Questions about the array below.
1) Read off the entry in the top-right corner.
2) Read off the fifth-last entry, reading row by row.
3) Read off the third entry, reading row by row.
4) Read off the bottom-right entry.
5) Read off the 2nd entry on the diagonal from the top-right corner.
130,109,140,136,122,135,128,114,130,110,139,142,143,134,113,132
155,108,118,111,115,114,124,106,121,133,117,115,145,124,150,137
134,136,113,149,106,153,115,151,107,120,145,116,135,119,109,109
147,128,120,102,116,124,113,153,123,152,121,108,124,109,122,152
142,104,129,103,101,140,122,127,124,108,155,137,154,106,117,120
115,141,109,102,108,136,135,140,150,128,152,148,143,128,110,111
116,114,136,126,144,153,143,142,137,137,138,105,134,147,128,140
132,127,107,125,142,106,144,120,151,116,126,133,133,127,140,132
102,136,101,106,141,138,111,147,121,133,101,139,102,117,121,111
101,147,106,104,115,118,106,104,133,104,127,113,130,111,108,154
141,151,141,101,128,137,107,133,135,119,146,148,144,151,137,143
135,120,155,112,128,145,153,126,119,106,109,101,131,105,136,110
148,129,145,132,134,151,117,154,121,106,141,154,107,130,110,147
1) 132
2) 154
3) 140
4) 147
5) 150

a = [123 120 117 130 116 116 151 138 128 124 130 123 120 124 125 124]
The entry just right of 125 is 124
The entry just left of 138 is 151

M =
[[114 117 115 129 108 145 146]
 [153 136 150 137 123 115 130]
 [124 134 126 120 155 118 105]
 [137 123 135 138 101 135 150]]
The entry in the bottom-right corner -> 150
What is the last entry of the largest entry's row?
A: 105
The entry in the bottom-left corner is 137
What is the 4th entry in reading order?
A: 129
What is the top entry of the column that holds the smallest entry?
A: 108
The third entry from the end, reading row by row -> 101
What is the 1st entry on the diagonal from the top-right corner?
A: 146
The entry directly below 117: 136
The second-last entry, reading row by row: 135
The 3rd entry, reading row by row is 115

X =
[[128 127 125 126 127 127 127 132 126 149 128 118 127]
 [128 127 126 132 127 126 127 121 127 100 128 134 128]
 [128 128 130 130 127 128 129 120 129 115 128 137 128]
 [128 128 129 128 130 129 128 130 128 126 127 132 128]
 [128 129 129 126 129 129 129 131 129 131 129 130 128]
 [128 129 130 125 130 131 130 134 130 138 130 127 129]
 [128 126 124 131 124 124 125 116 125 116 127 132 127]
 [128 131 134 131 130 131 131 122 132 113 129 143 131]
 [128 128 130 130 127 127 128 118 128 113 128 139 128]]
Rows and columns are numbered from 0.
The entry directly above the centre entry -> 128
Give the entry in row 0 and column 0.
128
The entry in row 0 and column 1: 127
The entry just left of the centre entry: 129
Give the entry in the top-right corner.
127
The entry just right of 138 is 130
The entry just left of the largest entry -> 126
The centre entry: 129
Give the bottom-left entry.
128
Give the bottom-right entry.
128
Give the bottom entry of the column that holds the largest entry.
113
Give the entry in row 1 and column 2.
126
The entry just left of the smallest entry is 127
The entry in row 2 and column 0: 128
The entry at row 2, column 2 is 130
Give the entry just right of the centre entry.
131
The entry in row 0 and column 2 is 125
Give the entry directly below the centre entry.
130
The entry in row 1 and column 1 is 127
The entry just right of the largest entry: 128

arr =
[[113 106 141 122 127 132 140 111 136 132 129 136 128]
 [132 140 123 128 133 131 122 134 127 122 123 121 128]
 [118 108 128 122 116 137 141 111 144 139 144 136 122]
 [126 128 125 126 124 124 125 132 115 132 133 132 128]
 [115 108 126 127 128 115 151 131 102 139 144 125 136]
 [140 114 141 132 143 114 141 129 112 122 126 121 137]
 [140 133 143 125 143 119 126 122 143 114 120 123 127]
 [117 136 118 129 132 123 121 137 102 130 127 129 132]
 [140 122 143 132 143 116 137 121 140 119 122 121 134]
 [118 144 118 128 140 132 121 137 107 119 120 132 131]
 [113 144 130 123 116 137 142 129 144 114 125 121 122]
 [129 106 139 127 125 116 151 118 124 135 144 126 133]
 [124 122 127 126 125 127 130 127 122 134 134 131 129]
 [128 106 143 132 140 114 151 112 134 134 132 135 137]
 [125 122 125 128 118 133 131 124 131 137 137 132 123]]
Give the last entry, reading row by row.
Answer: 123
The second-last entry, reading row by row is 132
The entry in the top-right corner -> 128
The first entry in reading order is 113
The second entry on the diagonal from the top-right corner is 121
Give the fifth-last entry, reading row by row.
Answer: 131
The fourth entry in reading order is 122
Give the entry just right of the centre entry.
Answer: 137
The third entry, reading row by row: 141
The entry directly below the centre entry -> 137
Give the smallest entry in the first row.
Answer: 106
The entry just left of the centre entry: 123
The second entry on the main diagonal: 140
Give the bottom-left entry.
Answer: 125
Give the fifth entry in reading order.
Answer: 127
The entry at the centre: 121
The 3rd entry on the diagonal from the top-right corner: 144

Read these off the row that follows.
1) Which number is the last entry?
2) Which number is the entry just left of 128?
3) Which number is the entry just left of the largest entry?
4) Which number is the entry just left of 123?
[134 128 104 127 140 109 130 115 133 123 122]
1) 122
2) 134
3) 127
4) 133

147,134,105,108,136,130,142,106,144,128
104,122,121,104,123,120,141,145,131,115
128,123,151,117,117,129,144,114,118,147
The largest entry in the first row?
Answer: 147
The largest entry in the last column: 147
The entry directly above the largest entry?
Answer: 121
The entry just left of the largest entry?
Answer: 123
The entry in the top-right corner?
Answer: 128
The third entry from the end, reading row by row?
Answer: 114
The entry just left of 115 -> 131
The entry just left of 136?
Answer: 108
The entry just right of 134: 105

x =
[[128 128 128 127 127 130 127 128]
 [130 127 126 127 127 131 126 128]
 [127 129 129 129 129 129 130 129]
 [126 102 129 131 134 122 125 123]
 [128 128 128 127 127 129 127 128]
 [128 128 128 128 128 128 128 128]
 [131 126 126 126 127 133 124 128]
 [132 126 124 126 127 133 123 127]]
Rows and columns are numbered from 0.
The entry at row 1, column 0: 130
The entry at row 0, column 2 -> 128
The entry at row 1, column 2 is 126
The top-left entry -> 128
Read off the largest entry.
Answer: 134
The entry at row 2, column 1 is 129
Read off the bottom-left entry.
Answer: 132
The entry in the top-right corner is 128
Read off the entry directly below the largest entry.
Answer: 127
The minimum is 102
The entry at row 0, column 1 -> 128
The entry directly below the smallest entry -> 128
Read off the bottom entry of the column that holds the largest entry.
Answer: 127
The bottom-right entry -> 127
The entry in row 2 and column 0: 127
The entry just left of the smallest entry: 126
The entry directly above the largest entry -> 129
The entry at row 2, column 2 -> 129

m =
[[121 104 150 144]
 [121 143 148 104]]
Report the smallest entry in the last row.
Answer: 104
Report the bottom-left entry.
Answer: 121
The maximum -> 150
